One turn moves each row of this set onto another row. After a few examples, where does it send each row asked below?
Rop: [ 27   5  -3 -40  12  11  -9  20 -11   2  23 -36   9 -25  -5  -7   6 -42
   6  -5  34 -28  39  35  -3 -30 -13 -39  -3  27 -46  -7   9]
pur: [ 23  17  29 -28  17  -5  18 -18 -11 -11  23 -40  -5  14   4  -4 -16 -32
  41 -15  10   4  24 -14 -11 -17   1  13 -15  -1  -7 -21  49]
kiz: [ 28  28  -7 -41  45 -17 -34  -9 -26  12   6 -16 -43  12  -7 -37 -13 -43
   4  -1  12  14  34  15  10 -17  22  -5 -19   9  -9   6   4]
nunas: [ 42  51  33 -17  22  -2 -34   2   7  -2   1 -34  -9   6   3  -5  -9 -42
  18  23  24 -15  38  26  21 -11   2 -14  -6  33   3 -21   8]
dodun: [-14  17  -3 -29  49   1 -13  -3 -49   1  22 -15 -37  -9  10 -38 -15 -22
  41 -14  17   6  25  31   2 -41 -30 -11  -6  21  -2  -8  -4]
Tir: [ 15  -6  12 -27  43   9  23 -20  -6  -8   0 -45  -3   4   4 -18   9 -32
  35 -15  27  -1  17   1   4 -39 -15 -17   5  -1  21 -15  39]
kidaf: [ 10  32   7 -13  27  -7 -24   7 -42  -2   6 -60 -38  20 -16 -29 -26 -18
  15 -21  25  12  10  -3 -10 -10 -10   0   3  28 -21 -28   1]
Peg: [ -6  26   5  -3   6 -11  -7 -30 -33   4 -14 -45  -8   1  24  -5   0 -26
  26  -8  10   1   3  27  21  22 -30   0  12  24 -12 -22  11]
pafez: [ 19  20 -14 -27   7  10  -7   3 -23  -2 -12 -39  29   6 -11 -27 -31 -29
  32 -41  19   1  37  19  -1   2 -36   4 -28  37 -29  26  22]
nupar: [ 18  13  23 -24  27  -5  10 -24 -14  -6   1 -20 -11  12  -7 -24  17 -39
  15 -24  18  -8  50  17  11 -27   2  11 -14 -28   2 -33  40]
sira: [  9  42 -28 -14   9   5 -20 -24  -4  12   7  -7 -10  -3 -22  -6  28 -33
  25 -20   9 -49  18   1   8  -6 -11  13   6  30 -21  -4   4]
razav: [ 21  21 -17 -25  13  12   2   6 -17   6 -14 -27  33  10  -4 -38 -27 -33
  29 -38  21  -4  32  24  -1   2 -34  18 -20  34 -28  23  19]
vog: [  8  46 -28 -19   4  -4 -27 -27  -5  19  -1 -13 -15  -4 -24 -10  27 -40
  26 -24  10 -44  30   5  -1   2 -15  14  -8  26 -11  -3   4]
tanuf: [  2   2  -7 -18   5  21 -26  -2 -28 -18  -7 -16  11 -15  36 -43 -20 -34
  39  11  19   3  59  18  16 -18  -3  -3  -9   8  -2  -5   8]
Dudeb: [ 18  14  -3 -45  15  12 -13  14 -13   0  17 -42   4 -37 -11 -10  10 -43
   8  -1  35 -34  38  26   2 -32 -23 -43 -11  21 -36  -2   5]

Dudeb goes to pafez
sira goes to Rop
Where do these go?
Peg goes to nunas
pur goes to nupar
dodun goes to kidaf

